Each path below is one point turned by a fixed rotation once a step. After each direction that follows a path, write how fast that rotation turns it, in degrees per step (0 if it stays still).
Each turn is a multiple of 5 degrees from 10 to 175, or 0.
Each row of a path follows its step; steps can be skipped.
Path 1:
step 1: [ -2 -16   4   6  -7 -13   3   2   9  -4   6   0  -9  18  -2  -8   2   4
  17  15  -9  10  28 -15  -9  10  -3 -17  13 -13  11 -20  -2  15  10   0
  14 -22   2   3   5  -5  17  -9  -8]
step 2: [ 19 -11  10  -2  -8  -8   0 -13 -10  -7 -15 -12 -10   1   1  -6   7  16
   9  10  -6  -1  -7 -10 -14  32   7  27  10 -10  -7   3   5  15   0  14
  18   7 -14  -1  -5   0  10  -6   0]
step 6: [ -8 -12  10 -11  -6  -8 -26 -15   4  -3 -20 -24 -15   8  -9  -6  -8  11
   8  -2 -13  20  -7  -5  14   8  18  13  11  15  -8  -7   1  -6  -9   0
  -5  -2   6  -2 -17  10   2 -15   4]
step 7: [  2  -1   2   1  -3  -5  -8  -9  -8   8   4 -17 -25  15 -25 -11 -23  -1
  16  -2   2  -4  29   2   9  12   1  -2 -13 -13  -7 -17   1   7   6  -6
  -4 -12  13   9  13  11   6   7  -2]
step 8: [ -1 -18   5  -4  -6 -12  -8 -15 -10   4  -9 -27   2  13 -25  12   7  10
  -3   4 -14  -3  10  -4 -15   6  13  11  15  -5  -1  -9  -4   5 -14   6
 -12  -1  -8 -16  17   2  -5 -20  -5]
step 9: [  0 -25  24  -4   6   5  -7   2  -4  10 -15  -4 -17   1  -6  -1  -9   4
  18 -18  -1   6   4   3  -3   8  -4  16  -4 -22  -8 -11  11  -9  20   2
 -26  -8  -7   7   8   0  18  -1   2]
step 11: [ -6 -20   6   3   6  -1   6  -7 -16  -6 -26   1  -1  -3 -19   0  -5   9
  20  -7  -9  -7  11  -1  -4  17  -6   1 -26 -13  -8  -6  -1  20   4  19
   1 -17 -19  -3   0  -9  -4   4   8]
step 12: [-10 -24  11 -12  -4   5 -12  10   2 -16 -14 -16  -2  -8   7   1   8   3
  16   2  -7  18  16 -19 -12  -5  22 -12  13  -2  -3 -17   9   3 -10  -2
   6 -19 -13   1  -3  -2  15 -10  -2]
step 14: [ 14  -8  -4 -16  10  -1   0 -18  -2 -19 -14   4 -12  -2  -8  12   7   7
   3  14  -6  -4  22  -4 -18  -2  27 -13   4 -19 -15 -18   3   6 -14   3
   1  -2   0  -6   3  17  -7  -1  11]
Directions:
[ 4 -2  1  4  3 -6  8 -3 -1 -1  4 -1 -1  3 -1  5  5 -3 -4  1 -4  1  1  0
 -2  0  0  3  1 -4  2  2  6 -7 -2  5 -6  4 -2  7  0  6  5  4 -2]  60
[ 0  0  4  4  1  4  3  1 -5  6  2  0 -3 -9 -3  4 -5  5  5  3 -4 -3  0  2
  1  4 -5  8 -1  2  3  4 -1 -2  4 -2  1 -5  1  3 -5 -1 -4  5  1]  170
[ 1  3 -3 -1  2  2 -1  3 -1 -6  8  0  1 -2  3 -1 -2  4  1  5  0  3 10  1
 -1 -5  4  2  5  2  7 -6  2  0 -1 -3 -6 -1 -3  4  4 -4 -5 -2  1]  160
[-2  0  1  0  4 -3 -6 -3  5  3 -2 -6  1 -7 -2  2 -1 -3 -4  1 -2  4  0 -2
 -4  4  1 -1  5 -1  3  7  4 -3 -8 -2  8  4 -2  2  2 -2 -6 -5  3]  170
[-3  7 -3  1 -3 -2  0 -3 -4 -7 -2  1  1 -3 -5  2 -3  4 -2 -2 -5 -3  2  5
  5 -1  4 -7 -7 -6  1  5  0  3 -4  3  1  0  8  5  3  2 -1 -1  1]  100
Path 2:
step 3: [-15 -10   3  -7 -13  -6  -4 -11   6  12  14  11  14   0   5   5   2   9
  11  19   1 -17  23 -31  18 -21  10  -5   0  -5 -13  19   9  -2   0 -16
   6  -2  -4   7 -22  -1  24 -10  -4]
step 5: [ -4 -12  -5   7 -18   1   2 -16  -3  -3   4 -11  17  20  -5   6   3  28
  -4 -12 -20 -16  14  21  21 -17   5   0   0 -10 -14  -8 -10   3   9  -5
 -16 -21  19  -1  -8 -10  -4 -17  -2]
step 6: [  6   2  -3   1  -4 -10 -20 -15  11   8 -11  -4  16  -5  11  -1 -13  -5
   5   1  -1 -19   6 -33  14  -1   3 -26 -11 -12 -31  17   2   6  -2 -20
   8  -4   7 -20 -11   9   6  -3   2]
step 7: [ -9 -29   5  -1  -5  -6  -9 -15  12   6   2   6  -1  15   0  -9  12  -6
  13   6 -18   0  27  -5   3  12  10  12  -3 -13   2  -1  -7   1  -3  -4
  -7   6  -2  21 -40  -5  25  -6  -7]
step 8: [ -4 -27  -5   8  -1   1   9 -17 -14 -14  10  -7   0  -8  -5   6 -10   5
   1  -9 -18 -27   7   0  14  -9  19  -7  -6 -16   4   0 -11  -5  -4   3
 -18 -25   7 -32 -14  -2  -8  -1  17]
step 11: [-16 -27  -5   2   0  -9  -2 -17 -16  -9   4  -3   5   5  14 -19   9  21
   5   3  -2 -13  16  -8   4   9  18   7  -4   4  -8   9 -22   2 -14   7
 -29  -9   3  -4 -31  -5  -8  -3   5]
step 12: [  0 -10   5   8  -7   2  -6 -17  14  -3 -12  -6  13   5  -6  31   0  -6
   6  -8 -27 -26  11   4  13 -18  19 -18  18 -11 -18  -3   7   9  -6   0
   1  -8 -15 -15  -9   3  -8 -13   7]
step 13: [ -7  -5  -1   9 -11   5 -11   3   3   4  -9   9  -3   9   8 -16   1   0
  17   3 -13  -5  11  -8  29  10  17  -8 -19  -2 -13   8  -1 -16  11 -33
   1  -4  17 -10 -13   1  18 -20 -24]
step 15: [ -8 -27  -6  -9 -13  12 -20 -19   5   4  -3 -11  12  12   8   0 -14   4
   6  -8 -12 -10  20   3   5  -1  26 -14 -15  10 -10 -11   6  13  -3   1
 -24 -12 -17 -10 -11   3 -17 -14   5]
Directions:
[-1  4 -1 -5  5 -4 -2 -1 -2  0  0  8 -1  2 -2  0 -7 -4 -7 -1 -1 -2  1 -5
  2 -4  2 -1  5 -1 -4 -4 -1  5  3 -3 -5  2 -2 -1  5 -7 -2 -6 -4]  110
[  8   1  -3   2   3  -4   1   0   6  -4 -11   0  -1  -1   3   2   4  -2
  -1  -2   0   2   6   1  -5   0   2   2   1  -4  -6   1  -1   2  -2   7
  -5   4  -5   2   4   3   6  -1   2]  140
[ 2  0 -4  7  4 -8  1  3 -6 -3 -1  0  4  4 -2  0  0  7 -3  4  2 -5  5  1
  5 -2 -3 -3 -2  4  5  5 -2  1  1 -1 -2  0 -1 -1  3 -3  1  7  4]  125
[ 3  0  0  1 -1 -2 -3  8  6 -6  2 -3  2 -3  0  8 -3  2 -1 -1  3  1  0  2
 -3 -6  5 -4 -3  2 -2 -2 -5  6 -2  1  0 -8  1  2 -3 -2 -7  0 -6]  110
[  2   3   5   4   3  -4  -3  -2   2  -4   2   0   1   8  -2   0   5   1
  -2   0  -2   0  -6   6  -1   1  -6   1   9  -3  -1   1  -1   1  -1   0
   2   3  -2   7 -10  -3  -4  -1  -2]  155
[-2 -9  4  1  2 -2  3  4 -1 -1 -1  2  2 -4 -4  1  2 -1 -1 -4  5  6  1 -3
 -3  2  4  0 -1 -4  6  3 -7  0  4 -4  1 11  5  1 -2 -4  1 -3  0]  110
[ 2 -4 -3  2  0 -2 -4  2  8  3 -3  1 -7  2 -5 -4 -2 -5 -1  0 -2 -5  0  6
  2  5  6  2  3  4  4 -6  0 -3  2 -4  0  0  5  6  2  1  2  6 -2]  125
Path 3:
step 0: [ -6   7  20   8  -9   6   1  14   7  23   9  -7  -3  18  -2  20  26   4
  -4 -22  -9   8  -2   4 -18   2  10  -3  18   4  -8 -14 -10 -24   1  -1
  -3 -14   2  -5   4  19  -8  -3   1]
step 3: [-10  -3  21 -11   6   7  17   1  -2  13   2  -8  -5  27 -12  15   9  -2
  12   1  -8   3  -5  -6  -8  28   6  18   1   5   3   3 -14  14  -9 -13
   0   5  27  -9  -8  -6 -11  14  -7]
step 7: [  0   6   7 -24   3  13   0  15  -5  -5   7 -15  -7  17 -26  14   4  14
  25   1  11   4   3  -3   5   0  -2  17  -6  10  -4 -12  -8 -10  -2 -11
  17  17   0   2   1  -5   1  29  -9]
step 8: [-11 -13   6 -21   3 -22 -11  -1   0  -7   7 -28 -11   0 -13   7  10  -9
  20  -9  -6  11  13  -6   0   0  -6  -1 -12  -1   4  -8 -11  -9 -18  15
  17 -17  -1   0   9  11   5  16  14]
step 9: [-21 -11  10 -14  14 -20  -9 -13  -1  11  -3 -17   4  14   5  17  22  -2
   8  20   8  10   2   3 -21  -7 -10   2  -1  18 -21  -2  -9  -3 -12 -10
   7   3  -9   9  -9   4 -10   4  -6]
step 10: [ -7 -19   6  -7  17   3  -1   2  14   2   8   3  -8  27  12   1   8  -9
  23 -16  -6  -7  10 -13   2  -3 -10  -7   5   1 -22 -25  -4 -12   5 -10
  11  -4 -25   2  -4 -11 -13   7  -3]
step 11: [ -6  -3  27   3   2  17 -13   1  12  16  17 -28  -9   9  -1  14   2  22
   7   1  -9  17  -5  -8   5  -9  -4  -4  -5  -1  -2 -17 -11 -31   1  -2
   3  16  -9  -3   4  -4   3   6   2]
step 14: [ -9 -33  29   9  23  -5  18  -4  14   3  10   3 -17  13  -7  -2   2  -1
  10 -12 -16   1  -6 -14   3  16 -12  -3  -3   6  -1  -8  -6   5  -7 -19
   0  -4   5  -3  10  -4   9   6  11]
step 15: [ -6   7  29  -9   7  13   0   4   7   8  10 -12 -15  20  12  23  -1   2
 -14  -5 -21  15 -12   3 -19   0  -5   4  -5  21   7  -4  -5  -4  -3 -13
   3  -4  15  -9 -10  -2  -8  -5  18]
Directions:
[ 1  4 -7 -8  6 -4 -1  3 -3  4 -4 -8  1  1  0  0 -1  0  6  2  4 -6  0  1
  0 -1  0  6  0 -1 -1  2 -1  0 -1  8  4  0 -4  0  0 -7  4  1 -1]  25
[-6  2 -3 -2 -5 -1  5  1  2  5 -2  1 -5  3 13  3 -2 -1  1  2 -6  4 -1  0
  2  1 -1 -4  2 -3 -3  2  0 -2  0 -1  2  1 -5 -2 -5 -4 -4 -7  1]  65
[-1  4  0  3 -2  1  8  2 -4  0 -3 -4  2  2 -3  1 -2 -2 -2 -4  3 -1  9  1
  3 -4 -4  2  1 -3  7  3 -3  6 -4 -5  8  1  5  1 -2  2 -5 -2 -2]  25
[ -3  -2   0  -1   2  -1  -1   0  -4   3  -2  -6  -1  -7  -5   1   0  -1
  -4  -1 -12  -3  -1   3  -6   0  -2  -2   6  -3   3   2   1   1  -3  -3
  -6   1  -6  -5  -4   0   0   5  -5]  120
[-1  7  4 -3 -2 -1  0 -2  0  3 -6  3  6  4  2  3  4 -9 -1  5  1 -7  1 -6
 -3 -2  6 -2  1  4 -1 -3  1  3  0  2 -5  1  1 -1  1  1 -7  3 -4]  110
[ -4   0  -1  -4  -2   1   4  -4   1   0   1   4   0   0  -3   4  -5   4
   0   0   0  -9  -2   1   3  -1  -1   1  -3  -3   7   0  -2 -14   2   3
  -2  -1   2   5  -6   3   0   2  -4]  70
[ -1   1  -2   3   3  -2   3  -7  -2  -3   3   4 -10  -1  -3   1  -7  -5
   4  -4  -1  -2   3  -3   0   5   1  -4   3  -5  -6  -6  -1   5  -3   6
   0  -4   1   1   2  -2  -2   1  -1]  170
